Named moves come first, each a turn or a mirror and shown by rows before and after it. Which of them, in which order, take the first row of each pair that follows to the second? Write the first one first, as in the answered first pair.
Fenot (before -> after):
[-24.9  57.6  15.7  29.0  34.1  -8.1  23.3  -6.2 -10.0] -> [-28.8   7.0  27.5  17.8  66.6   4.3  12.6 -14.3 -16.4]
[-16.4  58.1   2.3  21.7 -35.8 -48.0  48.3   1.8  20.6] -> [-22.1 -73.8  33.1  -7.8  49.3 -17.3  17.2 -14.7   1.3]
[  1.2   6.9   1.9  14.2 -13.8  10.6  -2.1 -10.0  18.7] -> [  0.7 -13.8   6.4   8.8  -0.5  14.2  -6.7 -13.3  14.9]
fuge (before -> after):
[ -8.0 -12.8   9.9   2.9 -13.9 -15.9  18.8 -11.0 -17.9] -> [-17.7   4.8  16.4   5.6   0.5 -20.0  21.8   1.3  -3.3]
[ 21.8 -15.0  34.8  14.8 -21.9  -4.0   7.1 -34.2 -18.3] -> [  6.0  25.3  44.5  17.2  -6.0 -19.0  22.0 -14.0   5.0]
[ 12.7  -9.4 -41.9  -1.0 -13.0  20.7 -19.7  32.4   6.0] -> [ 13.5   7.1 -42.1   3.7 -26.7  12.3 -10.6  32.3   5.9]
[  2.8 -18.3  -5.2  -6.7 -30.7 -22.6  51.8  48.5  25.5] -> [ -3.3 -42.2  -2.2 -13.5   2.4 -10.8  34.3  54.5  33.6]
Bon (before -> after):
[  4.1  68.2 -22.6  14.3 -15.7  14.3 -23.4  17.0  29.2] -> [  8.8  67.1 -27.4  16.5 -25.9  14.5 -23.2   8.5  23.6]
[ -1.6 -34.1  13.0  -7.3  11.0  -6.6  -4.4 -34.7 -25.0] -> [-10.2 -32.8  20.9 -11.4  32.0  -7.6  -4.6 -23.6 -14.3]
[-10.4  -4.1  13.5 -11.9  28.3  -2.9  10.6  45.8  27.8] -> [  5.3  -7.8  -1.9 -13.2 -10.1  -1.0  20.0  56.6  21.1]
[ 16.5 -22.9  -2.1 -20.5  33.1  12.9 -45.8 -26.0 -11.1] -> [ 10.4 -19.6   2.0 -25.2  46.8  13.2 -43.8  -4.1   3.7]

Each pair is two moves apart.
[ -7.1 -28.3   8.6 -13.7  40.7   7.7  -3.1   4.4   3.6] -> [ 19.0 -39.4 -11.4 -12.9 -18.8   5.4   8.0  -1.2 -17.1] => Bon, fuge
[-23.1 -26.7  16.6   1.8  20.1  -0.3   9.6  15.5  -0.1] -> [-11.6   1.7   9.0  10.0 -24.5 -17.6  30.2   2.4  -9.9] => fuge, fuge
[-21.6   6.1  17.7 -12.0  41.0  -4.0  21.2  12.0  -0.8] -> [-13.6  28.0   3.8  -7.8   5.4  -9.5  34.3  30.9   5.1] => Fenot, Bon
[ 20.6 -64.7 -12.0  -5.5 -16.7  21.4   8.4  20.9   6.6] -> [ 24.9  -5.2 -25.9  15.2 -61.4   6.7  11.4 -17.8  -8.2] => Fenot, Bon
[ -1.4   9.7  -2.7  16.6  36.9  20.3 -20.7   7.8  15.6] -> [  4.8  28.5 -11.8  19.5  12.3  15.1 -11.2  25.7  21.9] => Fenot, Bon
[ 16.7   9.1 -19.2  -4.2 -32.2 -10.5   7.3  19.4  24.3] -> [ -0.4  26.9  -7.3  -2.2   2.8 -14.2   1.4  19.1  37.8] => Bon, fuge
[-33.4   2.0  26.0  -7.0  61.9 -10.7  -1.1   5.4  18.2] -> [  2.1  45.7 -19.5  14.5 -47.6 -15.8   7.6 -24.3 -15.2] => fuge, Fenot
[ 12.7  -6.4   7.0  -6.2 -26.5 -13.8  22.5  -0.4 -20.2] -> [  9.0 -22.9  14.6  -8.0  -5.8 -10.7  12.6 -15.0 -24.6] => Fenot, Bon
[ 11.6 -23.1 -17.0   5.9 -11.1  12.5 -25.7   6.3 -10.1] -> [ 10.6  12.1 -21.7  15.5 -25.9   6.0 -25.6  -2.0  -9.2] => Bon, Fenot
[-16.0  14.6 -13.4   2.4  39.3  34.1 -43.0 -28.0  -4.7] -> [-19.7  51.8 -17.7   7.0  25.0  23.6 -31.6  -4.2  12.2] => Fenot, Bon
[  7.3 -30.2  -8.5  -6.2   1.2  -2.0   6.9  55.6  18.3] -> [ 15.4  -7.4 -14.5  -0.2 -28.7 -12.4  20.2  50.1  13.0] => Bon, fuge
[  8.2  33.0   8.2 -17.4 -21.9 -20.4  23.2  20.5   6.3] -> [  8.8  -7.0   5.1 -27.3   1.8  -0.3   7.3  47.0  14.5] => fuge, Bon
[ -8.5 -32.2  17.3  -7.5  30.3  -6.9 -14.3 -56.0 -24.0] -> [-14.9  55.1   7.4  11.1   2.7 -27.7  -1.5 -45.3  -2.8] => Fenot, Bon
[ 13.6 -32.2 -17.1   0.9 -30.1  45.9 -33.4   9.0 -28.3] -> [-19.1  41.0   8.0   4.8   9.7  20.0 -12.5  54.0  23.3] => fuge, fuge
[ -3.2  43.1  -9.1   1.2 -28.9 -26.7  27.5  21.9  10.1] -> [ 10.7 -58.4 -17.9 -12.2   4.4  17.8 -19.3   0.1 -15.2] => fuge, fuge
[ -8.4  62.6 -28.6  10.1   3.5  21.7 -35.7 -32.1   7.3] -> [-15.6  64.7 -21.9   4.5  21.4  20.6 -28.8   5.6  32.3] => Bon, Bon
[  0.9 -10.9   1.1   6.1   9.2   8.5 -23.7 -64.6 -40.5] -> [-20.7  52.8  17.9  11.1  21.2 -20.5   1.1 -43.0 -10.6] => fuge, Bon
[ -8.5  36.3   0.9  17.0  22.9   0.2  -7.3 -35.5   2.0] -> [-13.2  15.5   9.1   7.1  49.7   6.2  -6.8  -6.0  17.0] => Fenot, Bon
[ 18.6 -26.0  -1.9  -1.9 -10.7   2.5  15.9 -15.7  -9.7] -> [ 13.8   9.7  -4.9   6.8 -20.5  -5.6  18.5 -22.3  -6.9] => Bon, Fenot
[ -6.7  -8.1  38.7 -23.4   0.6 -34.8  41.1 -12.7 -14.1] -> [ -9.2 -16.5  39.8 -29.6  13.0 -27.9  39.4   8.2  -2.1] => fuge, Bon
[ -4.1   3.6 -12.7 -36.9 -57.0  -2.2  25.9  13.4 -10.7] -> [-12.7  18.4  -8.9 -38.9 -40.4  -3.5  25.4  36.2   6.7] => fuge, Bon
[ 12.2 -20.0 -16.8 -21.9  -0.4  10.2 -17.1  -5.2  -8.8] -> [ 12.3  13.2 -17.6 -15.0 -25.2  -6.3   1.0 -13.5 -12.7] => Bon, fuge
[  4.9 -11.7 -18.3 -12.4  12.3  10.5 -22.9 -18.6  19.2] -> [ 11.4 -14.7 -19.2 -11.1  -5.3   5.0 -14.3 -29.5   6.1] => fuge, Fenot
[  8.1  35.8   3.7   9.3 -49.8 -33.1  37.7  -8.4 -10.7] -> [ -4.9 -63.3  31.3 -14.1  27.9  -8.9  15.0 -13.3 -19.7] => Fenot, Bon
[-12.7 -10.9  17.1  -2.9  47.3  -2.5 -40.8 -26.1 -13.2] -> [-11.1   0.9  19.3   0.8  28.0 -12.2 -33.4 -46.3 -25.2] => fuge, Bon
[ 23.4 -48.0  -0.9   1.8 -33.7   6.1   0.1  -9.5  -2.7] -> [  2.1  26.7   9.9   9.8 -17.3 -15.7  17.9  27.7  38.9] => Fenot, fuge
[ -0.9 -14.8  -8.1   8.3  14.0  15.7 -21.1  -3.9  -4.0] -> [ -1.3  22.0 -13.7  15.1  -4.6   5.8 -11.4  10.3   7.0] => Bon, Fenot
[ 12.8 -52.0  29.2 -28.0  22.8 -35.1  45.3  -9.0 -27.2] -> [  3.6 -11.9  35.5 -22.8  22.6 -52.4  60.3   4.9  -8.6] => fuge, fuge
[  4.6  -0.8  12.3  -4.6  14.0 -10.0  -4.4  -0.7  -9.0] -> [  2.9  13.4   8.8  -2.9   4.6 -12.5   0.4   9.9  -2.7] => Bon, Fenot
[ -9.7  35.8   9.6   9.8 -19.0 -24.4  21.3 -72.7 -33.7] -> [-28.5 -19.6  25.7  -2.7  65.9   6.2 -16.9 -54.2 -14.6] => fuge, fuge
[-10.9 -53.4  15.8  -4.5  13.6  -5.0  -1.8  -2.8   4.4] -> [-23.2   0.0  11.1   2.6  24.7  -6.7  -4.3  27.8  35.6] => Fenot, fuge
[ 36.1  -8.2 -13.4  -2.2 -20.1   5.3  -7.9  -6.2  -0.1] -> [ 23.9  -4.3  -2.0   0.2  11.1   7.2 -20.1 -31.3  -3.0] => Bon, Bon
[ 1.7 -9.5  8.6  0.0  8.9  3.6  7.1  2.1 15.8] -> [ 10.6   0.5  -0.3   4.7 -17.2   0.4  10.2  -5.0  11.1] => fuge, Fenot
[ -0.2  19.5 -11.7   9.3 -26.4  -7.9  -1.4 -39.0 -10.3] -> [-16.0 -10.1   0.1  -0.8  38.0  12.8 -26.5 -19.1   9.8] => fuge, fuge
[-18.4  48.4 -21.1  21.9  17.3  23.5 -41.6 -57.3  32.4] -> [-27.3  24.1  -7.9   9.5  55.3  29.3 -43.2 -29.5  48.6] => Bon, Fenot
[ -5.9  47.9 -24.8  18.9 -53.6 -26.4  10.5 -82.6 -43.6] -> [-20.2  54.3   3.3  11.5 -31.6 -50.5  37.6 -76.3 -37.8] => Fenot, fuge
[-14.5 -17.9   7.6  -3.8   7.2  -0.5   3.0   6.4   1.8] -> [ -6.5 -18.9   1.6  -3.5  -7.1   0.5   8.1  10.6  -1.4] => Bon, Bon
[ -4.9  18.9  23.8  24.2  11.3 -24.4   4.8  -3.3  -2.7] -> [ -2.1  29.4  14.6  27.5   5.3 -19.7  -0.7  -1.9   1.0] => fuge, Fenot
[  5.6  26.8 -11.4  12.2 -33.5 -33.8  20.2  23.2  17.8] -> [  4.7 -60.6   5.3  -7.9  12.0 -12.9   3.8  18.2   5.6] => Fenot, Bon
[-10.8  18.5  36.6  -3.6  -2.6 -21.3  12.9 -11.9 -14.9] -> [ -3.9 -19.5  32.7  -9.0   6.4  -2.1  -2.8 -22.1 -24.1] => fuge, fuge
[  7.3 -72.3  30.8 -27.6  37.7   2.7  18.4   0.1  -3.2] -> [ 15.9  42.2   1.3  -4.8 -46.1 -23.9  48.6  31.0  17.4] => Bon, Fenot
[  5.0 -16.4  -1.1 -12.1  18.5  20.4   1.2  10.3   9.5] -> [ 11.5  22.3 -15.3  -1.8 -18.1  11.8   8.6   7.0   8.8] => Fenot, Bon
[  2.3  -5.0 -12.9  11.9 -26.0  -3.0  -4.7 -40.1 -22.8] -> [-13.3  39.0  -0.1  14.8 -15.0 -21.6  13.7 -18.6   0.7] => Fenot, fuge
[ -8.7   6.4  16.2  -0.6 -10.4 -26.5  14.2 -34.7 -11.6] -> [-18.6  -4.7  25.4  -6.3  25.6 -20.1   4.3 -27.1  -2.4] => Bon, fuge
[  3.6 -16.9  -9.2  17.3  -8.7  15.0 -13.4 -13.5   4.9] -> [-10.4  13.8  -0.1  18.7   6.0   3.6  -4.7   6.9  25.9] => fuge, fuge
[ 15.9   6.4 -42.3  18.8  -3.5  43.5 -56.2 -16.8  -9.2] -> [ -4.7  59.0 -26.9  22.7  15.2  24.5 -38.4  12.0  22.2] => fuge, fuge
[  1.8  17.1 -20.4  13.3  35.2  41.4 -47.8 -35.2 -16.4] -> [ -7.1  50.7 -20.6  17.5  36.9  34.4 -40.3 -14.9   0.7] => Fenot, Bon
[ 12.3   4.6   3.2   5.3 -23.9 -10.3  20.2  10.2   2.4] -> [  8.9   4.2   6.6  11.4 -15.0  -8.6  11.4 -24.3 -11.4] => Bon, Bon
[ -5.0  -3.7   4.4 -11.0 -46.0 -31.2  15.9   8.5 -16.2] -> [-18.6 -44.3  14.0 -20.4  14.6  -7.3 -11.8  23.0  -0.2] => fuge, fuge
[-12.6  19.5  40.2 -17.7  10.1 -39.7  50.3 -14.6  -2.1] -> [-13.7 -24.5  37.4 -31.2  38.6 -17.4  34.3  20.3  11.5] => fuge, Bon
[-23.6  27.1   9.8   0.7  -1.0 -39.1  22.8  -1.8   3.4] -> [-18.3  25.2   4.4   1.9 -13.2 -37.1  27.0   4.0   0.1] => Bon, Bon
[  8.6 -30.6   1.4  -7.1 -22.7  -6.6  10.5 -22.6 -11.6] -> [-10.0  24.4  11.7  -3.1  -3.4 -21.2  23.3   7.9  22.4] => Fenot, fuge
[-10.2 -66.7  21.9 -14.4  23.4  -9.6   0.5 -75.0 -21.4] -> [-19.0  59.2   9.4  14.8 -18.4 -38.8  17.4 -76.3  -0.8] => Fenot, Bon
[-11.9  17.9   9.5 -12.8  24.8 -25.2  19.5  41.2  38.6] -> [ 28.0 -33.6 -20.2 -11.2 -47.0 -12.3  13.5 -14.3 -20.9] => fuge, fuge
[ 14.9  -4.5 -16.3   0.9 -31.3 -30.0  19.1 -20.1 -21.9] -> [-10.7 -26.6   1.3  -9.4  47.6 -11.8  -6.7   7.0   8.6] => fuge, fuge
[ -2.5 -32.0  13.5  20.0  15.8  -1.5 -14.4 -12.1 -26.4] -> [-15.0  25.4  21.7  26.7  11.1 -25.7   7.2   4.2  -5.5] => fuge, fuge
[ 13.3 -14.8  -8.6   2.1   5.6  18.9 -21.4 -11.9   7.3] -> [ 12.7  16.8 -11.3   8.3  -8.1  12.0 -18.5 -15.1   9.8] => Fenot, Bon
[ -0.3 -31.3  -3.9   4.1   2.8   5.1   7.0   2.3 -10.6] -> [  0.9   6.3 -10.3  14.8 -21.1  -1.7  12.3  -9.4 -13.0] => Fenot, Bon
[ -2.8 -16.3   5.9  -5.4  20.7   5.5  -8.3  -0.2  -3.0] -> [ -2.0  21.1   3.8   0.4  -8.3 -12.3  10.6  -1.0  -3.0] => fuge, fuge
[ 28.4 -37.1  -9.1  -7.0 -32.7  18.4 -47.3  -0.6 -18.4] -> [  8.2  54.3  -3.0   5.2 -29.9  -7.7 -23.7  35.3  22.8] => Fenot, fuge
[  2.9 -35.5  20.9 -43.2   9.8 -11.7  37.1  59.1  28.2] -> [ 25.1 -29.1   7.0 -37.0 -50.4 -20.6  52.2  33.3   0.1] => fuge, fuge
[-4.6 46.7  5.9  1.6  4.8 -0.8  5.8  7.2 13.0] -> [  3.8  46.0  -1.8   2.1 -17.3  -1.6  10.7  11.2   8.2] => Bon, Bon
[ 12.4 -24.0 -11.7   0.4  -3.8  25.9 -21.3  -8.9   7.5] -> [-2.2 29.1 -1.0  5.0 -1.1  6.3 -1.4 11.6 31.9] => fuge, fuge
[ 20.7 -15.4 -19.0 -17.7  -8.9  26.8 -19.6 -33.7 -13.4] -> [  2.2  -9.3  -1.8 -20.6  37.1  27.0 -24.2 -23.1   4.4] => Bon, Bon
[ 13.6   9.8   0.9  -0.6 -51.5 -21.2  11.8 -23.6 -20.8] -> [  0.3  20.4  19.9  -5.3 -33.7 -36.6  28.2 -14.1  -9.2] => Fenot, fuge
[ 19.8 -26.1   2.0  -6.7 -18.5 -10.9  44.8  37.1  -7.8] -> [  4.1  14.9  10.9   0.2  -4.2 -24.4  50.3  37.3   4.1] => Bon, fuge
[ -5.8 -23.6  24.2  -6.6  23.4 -11.3   2.2  -8.4 -15.0] -> [-15.6   4.5  22.0  -1.8  33.6  -6.9  -5.4  11.7   5.0] => Fenot, fuge
[ -6.7  18.8   3.8  18.3  -6.8   9.2 -21.9 -19.9 -11.9] -> [ -6.4  20.4   8.2  17.7 -10.6   3.8 -15.2 -21.8 -14.6] => Fenot, fuge
[ -1.3  18.1 -13.8   1.0  -3.8   0.3  -4.3  26.5  13.8] -> [ -1.6   7.8 -14.0  -1.0   5.5   7.2 -12.3  27.4  14.0] => Bon, fuge
[  9.0 -13.9  14.6 -13.3 -32.7 -12.3  41.4  18.9  -4.9] -> [  3.0 -15.5  23.5 -17.0 -14.1 -15.6  43.3  25.9   2.9] => Fenot, fuge
[  4.6  31.8 -10.5 -21.7 -17.9   0.6  23.6  68.9  15.2] -> [ 25.9 -49.2 -11.6 -32.2 -32.4  15.6  13.9  25.7 -30.4] => Fenot, fuge
[  2.6  21.0 -17.2   9.9 -23.9 -18.0   6.0  31.7  22.4] -> [  7.9 -55.0  -6.8  -1.0   7.2  -2.5 -13.6   2.0  -2.0] => Bon, Fenot
[ 16.2 -17.0  37.2   1.4 -12.9  -9.4  28.4  23.3   5.3] -> [ 10.6  -7.3  38.7   1.6  -4.7 -13.6  30.0  24.7  11.1] => Bon, fuge
[ 18.9   3.7 -35.1  14.9 -29.4  24.2 -36.7 -31.1 -15.9] -> [  5.9  55.4 -24.4  21.5 -33.8  -2.1  -9.1 -15.7   2.6] => Fenot, fuge
[ -9.2  37.0 -19.8   6.9  -2.7   7.9  12.1  24.4  26.1] -> [ -3.4 -27.0 -13.0  -6.8  17.7  21.9   5.5  32.6  19.6] => Fenot, Bon
